In the rows, zero is written as 128.
A single turn carries every row of the set below to another of its rows. Some are shown first; where does it send the rows asked next?
z_538: [104 118 120 150  98 109 139 111 124 158 146 141 162 123]
z_840: [102  95 143 155 129  88 132 139 115 120 121 144 128 123]
z_264: [106 145 144 167 118 105 146 147 155  97 130 116 108 125]
z_218: [110 167 141 152 113  94 134  90 138 133 137 126 131 123]
z_83: [119 143 113 159 135  83 150 142 145 104 132 138 137 100]
z_760: [113 124 118 126 109 104 128 108 136 168 133 129 132 129]
z_822: [131 127 152 147 143 116 160 146 129 131 121 133 119 132]
z_785: [107 136 173 140 111  87 153 154 150 112 111 127 134 124]
z_535: [124 136 112 161  77 104 127 104 136 132 145 113 134 123]
z_214: [100 178 130 146 103 107 145 160 135 132 130 127 144 117]
z_99: [117 124 130 158 124 106 129 110 122 145  95 137 119 129]
z_702: [125 135 103 143 112 114 162 120 106 131 124 132 121 119]
z_750: [118 166 144 153 108  61 142 147 136 123 127 134 125 119]
z_344: [ 98 118 165 139  85 111 117 118 133 146 137 118 129 129]
z_370: [116 155 128 174 138 105 142 124 150 141 115 142 135 104]
z_732: [107 156 119 180 111  82 149 116 130 135 124 117 157 118]
z_27: [102 123 119 125 109 102 153 144 136 138 137 121 177 111]
z_481: [126 121 120 169 129  96 148 132 121 134  96 136 120 122]
z_735: [107 113 128 145 109 118 131  87 140 121 123 128 123 127]
z_62: [104  84 130 145 109 110 150 116 135 126 133 114 122 127]
z_912: [100 134 142 159  89 105 140 155 128 111 135 148 168 109]
z_905: [129 127 128 163 132  97 141 147 124 110 140 161 125 122]
z_376: [109  93 141 120 112 125 139 148 136 126 135 127 148 119]
z_319: [120 135 148 138 104  95 124 111 126 115 104 156 122 130]
z_857: [ 99 133 115 157 113 116 117 143 118 140 136 144 164 108]
z_626: [143 135 115 176  98 101 162 133 130 117 144 132 134 123]
z_562: [116 180 140 152 109  88 136 159 138 128 125 128 138 120]
z_916: [124 134  96 156 122 113 151 149 130 120 120 109 128 105]
z_361: [113 127 131 101 107  87 131 120 156 127 120 119 137 120]
z_754: [131 137 138 139 122 109 148 117 146 135 122 107  96 124]
z_309: [ 94 117 146 133  97 101 127 142 123 117 166 111 145 121]
z_943: [117 132 124 172  93 102 164 144 151 126 131 132 172 123]
z_636: [118 136 104 163  85  96 132 121 130 127 155 125 157 110]
z_560: [138 141 135 145  69  92 140 117 153 138 126 129 136 136]
z_676: [114 115 133 106 109 131 135 129 138 137 131 117 140 121]
z_333: [ 83 132 156 156 120  90 117 151 157 141 141 132 138 128]
z_651: [116 144 155 128 121  96 145 123 132 150 117 112 104 132]
z_776: [ 91 107 124 132 112  78 139 163 127 122 130 117 143 114]
z_980: [114  90 135 173 109 116 130 150 145 131 134 120 133 124]
z_458: [110 145 162 154 116  98 140 156 153  99 118 115 121 126]
z_718: [ 97 146 160 152 114  86 115 149 164 126 144 128 151 124]
z_437: [ 86 134 139 166  75 105 127 131 140 118 139 112 149 101]
z_666: [117 106 143 153 111  83 148 175 146 137 132 126 129 120]
z_24: [ 99 139 168 130  85 116 138 113 138 130 139 110 136 130]
z_962: [110 153 159 140 104  85 136 139 160 113 155 139 155 117]
z_597: [117 122 148 127 116 116 137 167 134 137 138 120 106 110]
z_883: [104 168 128 141 106 111 133  98 128 138 123 128 147 111]
z_951: [120 134 122 135  79 125 147 114 117 138 117 120 122 129]

z_437 turns into z_370
z_214 turns into z_264
z_857 turns into z_916
Where do these go?
z_735 turns into z_760
z_538 turns into z_702
z_344 turns into z_883
z_962 turns into z_750
z_776 turns into z_943
z_822 turns into z_309
z_481 turns into z_376
z_99 turns into z_676
z_83 turns into z_666
z_560 turns into z_319
z_562 turns into z_458
z_840 turns into z_27
z_218 turns into z_651

A single turn carries every row of the set below to another of its rows. Some are shown first; where does it send the rows asked next?
z_240: [150  88 112  85 152 151 101 167 132 123 149 156 134 127 135 126 127]
z_312: [111 129 165 110 118 156 127 125 130 117 139 167 127  99 114 127 131]
z_799: [175  99 138 127 157 137 115 128 156 116 118 154 101 111 108 127 131]
z_678: [117 123 164  90 129 167 123 144 138 112 129 145 136 103 109 128 122]
z_774: [136  77 176 125 150 136 133 133 128 111 157 140 155  94 102 130 133]
z_398: [131  93 138 132 140 132 125 118 118 115 176 190 128  99 133 135 151]
z_406: [153  91 122 136 143 141 124 113 125 130 161 192 123 106 144 125 145]
z_161: [167  81 109  94 165 161 116 154 139 122 146 154 141 112 140 127 131]
z_435: [114 128 142  90 127 172 112 135 138 112 131 166 114 110 119 130 130]
z_500: [126 143 147  94 128 147 126 151 136 111 139 164 128 100 126 130 129]
z_697: [157  82 163 122 160 140 149 133 115 118 154 142 160 104 110 121 122]
z_490: [145  89 112  87 163 152 113 160 131 107 166 163 139 108 139 138 141]
z_546: [161  78 163 133 151 134 141 132 130 128 150 145 160  93 119 122 128]
z_917: [109 122 148  90 125 168 126 140 124 119 151 166 144 101 131 128 129]
z_29: [138  99 127 128 130 125 113 130 116 131 167 192 122 118 140 125 140]
z_913: [122  63 156 116 134 169 100 114 127 131 137 152 123 129 101 119 127]
z_507: [138  66 143 117 155 183 117 100 121 119 138 159 117 127 102 121 129]
z_442: [125  65 150 110 152 176 101 113 140 108 137 150 112 117  95 132 137]
z_436: [160  84 109  88 171 167 123 148 121 114 153 158 138 122 134 126 127]
z_184: [141  82 169 125 136 124 130 144 119 131 157 146 161 106 114 120 123]
z_73: [158 107 133 111 162 132 108 145 154  96 130 155  97 111 104 138 138]
z_888: [153 101 128 135 149 137 135 111 111 119 164 192 118 114 133 125 140]
z_76: [140  56 145 120 149 182 111 104 136 129 135 153 127 116 110 121 132]
z_940: [158 103 145 118 145 127 101 144 149 116 119 149  99 125  99 125 125]
z_282: [175 108 139 121 166 134 126 133 141 105 123 152 103 119 100 126 125]

z_76 turns into z_406
z_240 turns into z_913
Where do these go?
z_490 turns into z_442
z_678 turns into z_917
z_436 turns into z_507

